Rows are one point carried round by a steady rotation, each followed by how many steps it has turned.
The counts run from 0 to 707.
90 63 105 134 139 100 99 93 96 70 90 116 110 63 99 100 76 109 115 87 107 68 96 68 102 112 136 53 112 90 88 120 134 97 114 130 91 84 102 50 104 90 106 107 84 121 101 133 66 53 127 75 65 148 103 104 84 130 97 104 82 68 106 102 73 83 133 98 125 90 142 75 111 114 79 121 104 74 125 96 150 121 150 140 91 89 82 119 | 336
107 62 96 140 121 81 74 88 117 67 103 117 79 95 97 107 80 79 126 99 81 87 105 80 106 54 120 79 108 96 118 102 119 61 71 113 123 90 134 57 106 84 101 105 102 128 115 131 68 43 119 107 50 126 125 85 73 116 100 86 85 76 110 88 54 72 138 97 124 90 114 74 128 105 107 124 111 88 120 91 156 128 144 137 94 106 100 126 | 79
73 82 117 118 138 105 117 108 80 67 82 129 86 99 83 123 89 106 110 82 114 81 83 94 122 126 143 106 110 76 92 118 145 76 114 134 93 79 153 83 108 79 128 78 81 104 104 126 90 72 133 93 72 145 115 113 96 143 90 100 64 88 80 88 50 67 160 119 114 65 120 123 99 91 83 114 111 86 134 76 141 107 107 97 91 94 85 121 | 380
80 64 118 110 143 78 116 96 101 71 94 150 111 38 83 128 97 118 117 98 93 85 82 71 107 108 143 88 103 79 85 135 120 90 113 103 93 117 133 78 109 115 123 112 89 90 86 121 82 75 125 93 67 152 134 115 99 128 122 118 47 94 108 77 64 88 132 109 143 100 120 95 114 122 68 106 91 88 126 87 128 136 131 117 78 100 97 116 | 500
67 83 125 119 121 62 120 97 106 78 81 136 109 83 80 117 80 121 137 90 84 69 66 91 107 123 147 101 128 75 88 126 121 96 105 106 91 77 119 84 109 86 128 89 87 119 86 114 113 79 124 111 59 129 94 90 107 115 83 90 51 114 114 70 36 60 142 95 117 65 99 97 118 122 58 95 80 93 137 69 115 136 132 138 118 122 92 119 | 630
81 82 88 121 100 73 93 71 118 41 79 160 106 95 71 114 90 78 112 90 85 56 88 64 121 68 134 104 118 86 83 100 105 59 74 105 96 94 131 79 97 92 133 106 81 96 91 114 81 87 149 91 53 137 137 98 95 116 100 89 57 96 136 59 60 60 140 100 120 95 107 98 128 107 101 121 77 94 117 86 143 133 119 134 105 112 108 100 | 643
69 59 110 121 139 108 109 120 95 110 94 115 105 101 104 107 76 99 115 69 109 89 67 97 117 124 144 90 112 74 102 105 140 105 124 135 112 90 114 63 116 84 143 98 97 119 95 104 100 57 159 90 72 163 106 105 81 120 91 90 78 100 120 93 73 81 141 96 122 44 109 100 122 117 81 96 85 77 106 105 128 114 152 138 111 77 62 105 | 510
113 54 124 117 149 107 119 129 98 93 91 90 96 93 101 103 77 87 149 101 78 86 96 90 111 105 118 84 93 94 114 119 153 86 89 104 125 94 127 69 132 94 111 117 102 128 111 129 79 61 121 91 66 126 124 107 74 131 77 91 96 102 120 91 61 71 138 97 131 72 113 67 119 133 85 103 103 90 105 103 143 95 150 147 112 94 69 164 | 23
99 65 118 112 121 115 125 87 104 93 75 110 127 63 68 119 83 114 158 107 82 104 78 77 105 113 107 88 111 89 72 136 105 109 86 99 87 99 110 65 129 121 110 129 85 133 97 127 82 78 133 75 57 145 105 129 96 113 108 117 69 83 148 72 51 80 114 107 139 76 114 67 125 133 102 106 93 102 103 93 132 121 130 145 106 100 76 144 | 621
76 82 115 133 120 101 109 83 110 89 81 122 90 85 73 110 63 103 136 79 103 76 89 73 101 113 118 73 133 82 75 105 104 115 79 131 92 68 86 63 101 99 106 105 98 134 105 132 93 72 136 84 49 141 100 101 91 113 83 97 71 103 123 74 47 64 128 77 113 69 113 66 117 126 92 103 90 102 132 76 140 129 138 159 112 121 78 127 | 202
97 63 110 117 124 89 112 97 114 94 91 114 122 62 99 107 81 107 146 104 72 89 77 75 108 93 116 78 108 85 86 126 116 109 89 95 102 106 104 61 120 113 115 130 93 127 96 119 92 78 135 91 57 143 112 101 89 113 105 109 70 90 154 79 59 82 106 97 133 87 105 58 129 146 84 96 80 91 102 100 121 138 157 160 116 100 79 134 | 282
77 65 106 96 135 117 132 108 93 56 63 138 121 90 83 109 95 96 111 78 100 66 94 74 123 117 144 112 102 78 75 122 143 77 100 113 94 98 137 92 115 92 145 94 73 90 87 126 87 96 159 69 78 149 125 124 108 131 93 102 64 101 110 75 79 59 145 114 133 68 121 104 115 119 93 118 78 88 115 96 141 89 121 102 103 86 78 123 | 699
99 74 88 119 110 111 101 74 107 52 80 126 108 91 65 111 87 84 119 92 91 88 97 63 108 76 113 97 107 94 78 109 100 67 67 120 100 91 137 70 105 103 111 113 81 119 109 134 54 66 142 68 54 143 130 117 89 115 106 102 77 59 130 75 73 73 132 112 129 89 125 72 125 98 127 135 109 93 105 93 170 104 113 119 86 101 99 124 | 533
94 79 115 128 111 79 103 104 105 78 88 102 139 72 86 90 65 132 142 103 70 94 82 87 94 110 131 78 116 93 109 139 132 97 115 102 93 87 120 67 118 70 115 83 84 139 108 127 89 56 118 105 62 112 91 90 95 108 86 87 70 73 130 87 54 49 124 113 124 69 109 82 120 114 60 97 100 84 104 96 134 130 158 145 120 115 88 122 | 491
103 48 121 126 135 97 106 106 111 101 116 123 68 86 97 128 81 87 145 105 91 79 98 81 114 81 118 76 109 81 97 98 114 93 73 103 112 93 114 55 112 119 89 126 102 122 102 131 82 65 112 99 51 145 137 103 71 137 90 102 78 110 111 84 45 80 135 82 126 100 104 66 117 137 90 113 93 102 129 78 133 127 145 162 99 110 85 144 | 53
113 66 111 126 134 110 120 120 91 67 92 87 125 84 77 111 84 124 152 140 77 106 74 107 126 111 119 103 99 79 107 137 146 87 115 101 90 96 154 76 130 87 111 84 78 135 112 113 95 72 109 101 63 118 111 107 82 118 109 88 81 64 128 90 57 63 121 141 132 78 121 103 117 123 76 111 111 94 105 87 123 124 146 146 122 92 82 134 | 43
107 52 122 118 137 90 116 107 111 86 102 126 100 58 88 124 96 105 143 127 70 87 86 80 119 78 117 82 100 90 99 125 115 90 86 82 99 115 126 61 124 122 111 124 96 123 96 125 88 72 113 100 54 139 130 101 84 128 112 113 65 95 138 79 50 86 117 101 143 109 117 65 125 138 83 104 93 99 117 91 123 144 147 155 105 101 88 144 | 696
80 69 103 129 141 107 110 116 96 80 92 123 96 98 103 98 79 93 114 79 116 59 92 95 127 114 144 77 117 73 100 109 150 105 123 132 100 84 101 65 107 79 126 97 95 114 104 109 93 65 151 85 74 146 115 91 79 122 72 79 76 101 116 90 64 70 141 90 111 68 129 91 110 125 76 112 80 82 130 102 127 116 157 157 116 93 68 108 | 645
98 66 79 121 117 99 82 92 112 50 85 123 132 85 80 96 84 88 111 102 86 81 78 79 119 78 134 98 102 90 102 111 123 64 106 113 106 110 150 71 106 70 137 101 74 108 107 105 75 63 152 82 64 141 125 106 85 105 114 85 70 46 131 81 89 70 128 130 135 86 129 106 130 97 104 130 95 77 91 113 140 123 141 133 99 70 94 95 | 30
96 67 124 114 130 113 124 95 87 86 83 89 114 73 74 114 79 127 150 104 85 115 89 91 95 129 97 79 102 86 86 138 121 103 88 112 92 85 129 66 124 99 100 107 90 139 116 150 80 63 109 87 63 133 102 122 99 124 94 115 75 73 113 89 45 68 139 111 135 74 115 81 111 117 94 108 121 98 106 78 143 105 122 127 91 108 76 161 | 546
76 73 115 116 117 86 103 70 90 69 79 120 112 74 80 111 75 121 119 69 96 102 79 68 88 128 128 90 109 97 83 121 111 77 101 133 92 81 139 75 109 90 122 97 79 122 107 149 71 56 122 99 59 154 103 113 101 127 103 113 68 65 93 81 52 58 152 115 125 60 116 100 112 83 89 113 125 89 113 83 161 108 110 93 73 111 89 121 | 350
71 85 98 127 107 92 89 59 112 68 79 131 98 93 68 110 71 103 113 66 92 95 74 69 92 98 127 100 124 89 83 104 99 71 77 136 97 74 135 72 102 86 124 97 78 113 110 139 81 60 126 92 48 148 108 112 98 101 105 97 62 76 110 74 48 60 149 109 115 60 109 99 120 83 115 120 112 91 109 74 164 117 113 103 84 121 95 108 | 459
91 77 110 110 112 85 115 107 118 77 83 125 88 122 76 129 92 88 145 102 71 98 73 97 121 80 122 136 111 78 103 103 117 61 64 92 120 96 158 90 125 97 140 95 97 111 95 111 108 91 126 120 51 129 132 106 97 116 96 86 64 111 129 59 38 54 145 106 129 69 80 100 132 120 99 94 89 104 115 84 129 115 121 135 122 114 91 139 | 129
77 87 114 112 124 86 118 109 97 55 70 115 135 86 96 86 78 103 122 67 85 62 93 82 96 118 153 79 110 91 100 125 154 85 112 106 106 79 123 90 112 68 120 83 79 115 106 140 84 70 141 93 76 105 107 92 92 128 62 91 70 93 106 88 64 51 146 106 120 63 118 83 109 120 71 115 91 82 113 103 148 96 141 118 110 100 88 121 | 246
108 65 85 133 119 124 80 78 103 59 89 109 91 94 80 101 78 83 119 107 92 88 98 70 113 71 108 83 108 85 92 95 106 83 76 131 98 83 121 58 104 95 107 112 86 131 122 131 62 54 130 78 49 143 122 104 78 113 105 97 87 56 128 85 65 74 132 119 125 88 138 76 120 102 126 135 114 95 113 88 160 118 132 143 97 96 96 128 | 702
87 87 87 126 98 100 92 62 116 43 74 143 118 93 61 113 86 91 122 89 86 84 85 59 106 78 116 111 130 87 79 106 87 69 65 123 88 92 137 70 101 97 128 110 81 110 111 118 78 78 148 87 47 142 117 109 99 98 111 97 58 69 139 63 62 59 128 110 130 86 120 90 131 97 120 126 92 100 113 80 151 123 113 127 101 117 113 118 | 229
120 50 114 126 149 109 107 138 102 89 105 89 88 102 98 112 84 89 140 116 82 93 88 101 123 90 121 98 91 86 121 111 145 82 97 98 123 99 150 71 132 99 106 106 103 127 108 123 87 61 110 102 70 129 134 106 66 128 94 88 93 90 116 87 58 77 133 113 136 83 109 81 118 131 93 110 107 91 113 104 135 105 150 143 112 85 68 156 | 497
101 74 111 120 125 91 120 88 98 68 93 112 107 62 64 129 100 124 156 127 70 110 75 86 109 101 112 99 105 83 80 140 113 89 81 93 84 104 142 76 116 105 101 102 84 122 102 127 85 74 103 105 58 129 114 109 96 126 118 108 63 78 122 78 39 63 122 119 141 109 111 90 123 118 79 101 107 106 126 69 127 141 127 142 96 115 105 141 | 73
112 64 102 133 126 104 90 95 91 59 93 100 99 72 90 101 79 103 139 106 86 80 109 79 112 98 119 57 106 91 96 120 133 91 89 118 86 82 111 57 108 91 83 109 78 126 115 143 62 56 117 76 64 133 113 100 74 135 91 100 85 66 113 90 65 76 130 107 128 101 143 65 111 119 90 124 114 92 116 91 163 120 150 144 97 98 92 135 | 641
96 63 122 107 123 107 123 100 106 105 73 95 123 73 75 112 79 125 155 95 75 108 73 88 93 130 109 89 114 93 88 132 112 109 97 104 107 93 118 68 137 106 117 114 91 139 104 144 99 73 122 85 62 140 94 117 98 109 99 109 71 94 130 80 42 69 125 102 134 59 98 74 127 126 88 95 105 90 99 94 132 109 136 137 112 107 66 152 | 207
94 55 101 113 137 108 114 102 106 84 101 133 57 110 86 134 92 67 124 95 95 79 102 79 131 73 127 118 94 72 99 94 114 68 62 110 116 103 155 78 110 116 120 122 102 98 101 119 83 75 133 96 61 151 156 114 81 133 105 99 78 110 107 70 57 77 148 94 124 87 107 93 125 112 113 121 99 100 119 80 146 111 115 120 90 99 87 133 | 528
